(in the rows, 128 means zero)
The rows of R fall into 4 groups, which share some directions, and each row is roughly a mix of its group's hidden directions.
R:
[[148 107 140 175 162 140 154 107  98 113 153 137  71 118]
 [162 110 138 181 113 107 129  94 111 109 167  80 122 134]
 [115 134 150  88  69 158  98 138 166 146 123 126 154 154]
 [168 110 134 149 151  61 152 104 106 107 149 111 106 122]
 [130 139 109 137 125 172 125 134  82 122 141  56 129 154]
 [110 139 132 158 132 111 116 192 105 121 143  78 148 161]
 [132 184  89 137  94 131 152 155 115  99 171 113 134 108]
 [164 104 161 117 147 113 166  88 104 128 106  95  93 150]
 [130 112 106 210 125 128 127 161 110 126 157 105 117 147]
 [130 132 150 122  96 117 116 106 102 175  98 194 142 122]
 [140 145 106  88 160 165 165 164 131 127  89 161 126 105]
 [173 111 166 156  60 143 120 114 140 139 146 149 136 132]
 [ 94 114  98 183 180 113 124 137 117 115 157 124  93 125]
 [ 99 112 163  96 127  93 131 109 114 155 116 126  82 180]
 [ 62 134 139 133 133  79 121 147 139 135 146 139  89 163]
 [145 101 186 140  90  84  95 104 131 143 140 125 145 150]
 [174 151 152 154  66 168 150 143 116 121 139 115 144 127]
 [121 108  99 188 106 142  88 104  95 149 154 107 139 140]
 [125  96 106  83 140 157  92 146 149 123 142  74 137 159]
 [ 98 146 132 195 119 127 147 146  91 143 140 153  88 142]
 [144 137 169 127  61  94 120 134 160 138 125 151 164 132]
 [ 76 132 108 111 150  95 154 110 134 137 122 137  65 151]
 [127 143 131 103  74 125 111 109 183 133 129 168 160 104]
 [125  93 149 160 108 103 108 105 157 117 170  88 104 163]
 [129 149 144  65 113  90 130 110 142 140 108 180 143 107]
 [163 122 128 168  95 154 115 146  81 164 108 147 166 131]
 [135 105 122 155 120 121 100  99  74 153 133  76 140 162]
 [ 94 138  89 149 151 144 148 118 121 107 161  94  70 139]
 [125 111  95 164 182 171 139 168 127 114 138 143  99 112]
 [115 124 116 151 170 139 115  90  74 115 155  82 105 127]
 [151 102 153 102 127 101 112  70 159 135 114 167 143  99]
 [153 116 126 172  66 139 111 110 158 115 175 119 136 125]
 [132 128 145  90 160 125 104 147  84 155  83 144 173 124]
 [139 107 119 178 103 130 113  79 143 111 170  84 120 131]
 [150  90 187 135 147 112  99 157 118 125 130  90 153 157]
 [132 121 148 131 161  74 175 150 108 130 116 141  79 150]
 [ 89 157  83  77 153 130 148 137 115 145 101 159 108 122]
 [158 125 141 109 156 132 175 131 106 145  73 174 113 113]
 [ 64 146  75 129 156 127 114 173 147 129 129 137 131 128]
 [124  94  67 107 158 117 140  78 136 141 114 126  92 130]
 [151 148 140 133  70 110 152 119  84 168  99 153 138 143]
 [109 122 115 197 135 119 133 142  86 132 150 101  94 158]
 [118 136 130 132 140  56 158 151  95 144 125 163  96 142]
 [198  96 150 165 110 100 125 130 111 131 124 117 166 126]
 [ 82 144  73 105 145 167 141 109 149 121 134 134  85 118]
 [130 130  93  82 176 112 143 104 155  99 131 147 116  84]
 [123 122 108  88 190 137 114 151 107 140  83 133 161 112]
 [137 127 135  92 115 120 118 157 126 167  79 176 171 126]
 [117 132 107 134  70 173  94  98 163 139 148 148 146 116]
 [143 123 149 123  80 127  92  71 150 138 137 154 161 103]
 [123 118 107  77 159 147  85 128 106 149  95 122 176 122]
 [131 128 164 145  59 113 105  77 139 143 146 126 138 142]
 [138 105 128  96 187 123 136 156 154  92 126  76 128 135]
 [144 108 100 142 170 130 141 164 116 105 131  59 126 148]
 [125 117 146 149  80 135  71 103 112 165 129 137 171 139]
 [117 145 129 113 173 125 150 210 130 102 129 117 122 134]
 [ 53 148 126 126 153 123 123 136 129 116 153 104  84 155]
 [157 128 152 174  97 165 139 147  99 119 152  82 119 156]
 [ 92 140 106 123 173 107 117 185 132 100 150  89 134 135]
 [121 101 140  91 171 114 100 103 131 110 136  63 133 145]
 [106 155 117 115 106 200 142 178 136 128 133 125 110 148]
 [116 123 100 178 134 144 112  82 121 108 181 116  99 110]
 [120 131 152  76 157 136  98 166  95 139 102 107 167 145]
 [126 147  89  77 164 113 159 112 136 121 101 162 119  91]
 [123 117 127 169 145 152 116  82 119 125 157 176  96  89]
 [129 124 157 173 120  79 131 136  92 124 156  86 112 163]
 [ 88 136 109 103 142 175 132 162 123 161  87 164 113 143]
 [119 142 161 124 119  81 164 165 107 142 127 161  85 157]
 [170 120 137 164 115  82 175 126 148  96 155 116 101 124]
 [ 87 133  96 117 196 151 129 148  98 136 110 147 102 120]
 [135 113 144 165 139  86 172 153 117 123 135 128  71 158]
 [144 116 132 154 154 111 130 201  91 134 111 107 153 152]
 [147 115 162 149  79 150  84  80 122 140 149 118 155 128]
 [ 94 137 130 100 117 113 145 156 133 158 114 190  85 150]
 [109 130 128  88 184  91 151 151  95 140  95 131 104 146]
 [117 111  94 139 162 169 106 112 173  94 149  95 135 103]
 [170 155 146 123  82 133 150 167 114 130 105 102 174 140]
 [126 115 169 182  96 141 100 147 114 135 142  87 146 165]
 [136 130 159  71 102 113 115  96 171 133 115 166 149 109]
 [115 133 102 129 171 115 159 192 145 118 120 169 104 118]
 [104 136  95 145 158 165 150 163 108 113 148  90  85 149]
 [132 170 142 107  91 119 171 124 113 149  99 184 116 119]
 [118 145  96 103  95 200 128 128 148 149 107 159 135 117]
 [121 162 147 102 112 105 170 135  82 148 117 163  86 145]
 [146 121 122 173 144 145 137 175  70 137 116  94 137 153]
 [108 121 107 169 109 123 117 115 171  98 182  91 109 136]
 [131 122 141 124 126 133 174 148 174 109 143 165  65 130]
 [153 131 145  97  93 135  86  90 131 135 126 124 190 107]
 [ 98 124 130  60 177 142 115 121 124 132  95  97 127 143]
 [116 136 132 159 127 114 156 174 158  90 172 108  88 143]
 [100 142  92 115 136 158  79  87  96 142 126 117 166 107]
 [133 134 126 164  75 155  98 116 119 125 164  77 154 141]
 [139 120 112 194 150 139 150 170 138 101 160 141 100 112]
 [ 65 144  88 123 113 173 100 127 163 128 140 109 128 140]
 [136 138 163 130  58  95 111  99 151 142 138 156 153 125]
 [107 119 114 105 196 119 132 111 113 137 105 176 102 102]
 [133 123 130 147 148 148 155 166  95 117 136  71  93 168]
 [116 106  92 117 202 134 147 148 153 105 112 106 105 125]
 [129 122 119 168 125 170 144 119 118 105 177  97  75 140]
 [118 139  95 152 143  85 172 167 137 106 152 142  84 128]
 [130 111 113  71 150 164 105  97 115 159  82 130 149 126]
 [135 150 144 102 144  93 196 142 114 118 108 126  83 144]
 [178 113 156 100 140 107 130  89 150 113 120 161 147  83]
 [114 161 116  70 123 151 142 120 157 130 102 178 134  96]
 [118 142 115  86  79 130 103  96 100 174 118 164 139 136]
 [ 96 126 144 146 127  77 158 127 139 131 142 146  64 157]
 [101 132 109 176 123 153 121 163  78 164 109 127 124 163]
 [140 156 135  67 143 162 134 147 141 118  95 144 167  94]
 [137 146 100 136  98 150 118 121 127 152 114 194 161  87]
 [114 129 160  87 122 154  78 109 108 146 113  93 170 145]
 [129 120 111 188 109 151 127 113 119 113 167  72 108 148]
 [114 123 138  57 143 128 119 114 149 150  88 175 131 119]
 [180 128 132 161 147 143 144 165 109  89 150  87 147 110]
 [111 147 133  69 103  94 123  89 155 141 117 172 133 111]
 [134 117 115 196 120 102 139 116 145  99 180 114 101 121]
 [179 120 139 152  67  92 127 121 108 147 126 124 165 140]
 [ 64 133  96 111 188 101 119 112 127 130 111 115 112 131]
 [165 108 152 161  89  84 128  94 149 110 161 100 133 134]
 [137 163  82 160  89 147 153 151 154 111 146 152 142  94]
 [165 120 155 180  86 102 131 137 124 116 152  85 148 147]
 [ 98 103 128  78 185 104 131 141 134 137 101 120  97 157]
 [165 105 171 100 132  84 131 120 108 130 112  81 142 161]
 [136 102 157 174 160 120 100 131 104 104 165  77 131 138]
 [109 125 132 104 169 161 105 152  87 145  93  88 150 153]
 [134  90 147 169 104  76 125 132 130 142 142 107 108 179]
 [145 123 136 181 108 126 141 149 163  87 178  98 114 130]
 [ 82 141 103  81 191 145 128 145 129 124  97 115 125 126]
 [ 88 121 105 121 178 156 143 141 133 121 138 146  63 134]
 [107 140 106  81 109 167 110 110 170 143 104 166 148 106]
 [133 146 119  69 110 145 122 129 152 144  97 178 161 100]
 [101 110 145  84 140 137  92 108 104 172  87 121 139 163]
 [102 136 107 175  87 115 118 100 160 112 181 117 109 128]
 [129 105 146 182 106  92 120 146 102 143 138  91 124 177]
 [ 93 138  94 128 181 158 113 149  74 140 112 105 130 135]
 [128 119 143 152  87  97  95  97  96 149 139  83 150 162]
 [138 115 116 183 140 121 169 147  99 136 136 154  71 140]
 [141 114 143 136 146  99 129 191  90 156  90 135 150 156]
 [124 163  97  74 100 136 124 105 167 113 136 146 154  90]
 [ 65 133 112 108 163 104 137 159 148 122 134 124  83 156]
 [150 150 136 108  70 166 122  87 157 119 141 146 149  98]
 [156 131 134 140  93 133  97  81  93 133 135  89 177 120]
 [129 130 130 143 135  55 158 121  89 148 119 165  98 134]
 [113 146 133  70 146 119 127 164 132 148  85 175 150 120]
 [105 119 108 179 158 170 123 172  89 148 118 134 113 144]
 [125 129 127 160  95 144  95 140 108 128 149  63 160 160]
 [166 116 114 144  98 128 103 100 162 103 154  98 176 101]
 [190 133 152 137  87 132 121 118 136 104 147 116 177  99]
 [127 108 106 177 165 117 126 150 115 102 155  69 117 143]
 [130 139 126 153 154 107 173 163 156  80 158 120  91 117]
 [151 111 123 102 160 141  84 136 101 134 108  96 190 119]
 [160 117 134 171 138  93 136 118 116  89 172  77 124 125]
 [133 115 144 147 192 151 131 151  70 123 123  96 112 139]
 [161 100 115 101 178 141 123 122 158 118 101 158 155  84]
 [136 113 180 111 110 163  89 122  97 163 103 122 158 152]
 [106 136  93  74 115 113 109 127 158 154  95 166 161 117]
 [106 119 144  80 130 139  73 105 176 123 130 125 166 116]
 [131 133 119 176 141 174 130 200 115 130 120 147 143 122]
 [ 98 140 101 115 126 127 131 117 181 121 140 191 107  94]]

One row of each group comes first, with its name. Which group is each row after those in?
[118 125  92 115 114 114 113  77 179  99 170 110 125 105] => (137)
[128 131 103 185 136 121 114 167 157  93 165 121 156  99] => (112)
[113  90 159 176 156 119 127 127  99 150 120 120  85 169] => (99)
[156 104 149 170 131 109 158 137 119 106 155  82  89 158] => (134)

[156 134 156  95 133 123 127 134  88 154  73 140 177 122] => (134)
[169 125 128 168  96  75 142 103 140 103 157  99 143 118] => (134)
[159 122 113 167 138 169 141 111 135  86 167  87 116 105] => (99)
[133 104 115 125 154 186  99  98 161 112 116  88 156 110] => (112)
[175 136 147 102  92  76 149 113 154 124 108 138 164 113] => (134)
[134 129  99  89 188 158 153 134 123 126  79 134 129 104] => (112)
[127 128 159  86 142 145  93 120  94 159  83 135 173 129] => (112)
[128 133 153 102  78  72 140  97 172 132 132 151 118 135] => (137)
[164 125 120 189 109 108 169  89 133 114 141 143 106 102] => (112)
[174 101 143 141 123  72 152 132 120 113 138  78 119 158] => (137)
[100 164  84 110  89 167 123 158 155 128 147 162 133 114] => (112)
[153 132 125 162  82 139 137 114 130 105 173  69 123 146] => (134)
[121 114  96 158 170 165 142 111 134  94 157  95  85 118] => (99)
[117 104 142 137 177 123 108 143  73 144 110  84 130 163] => (134)
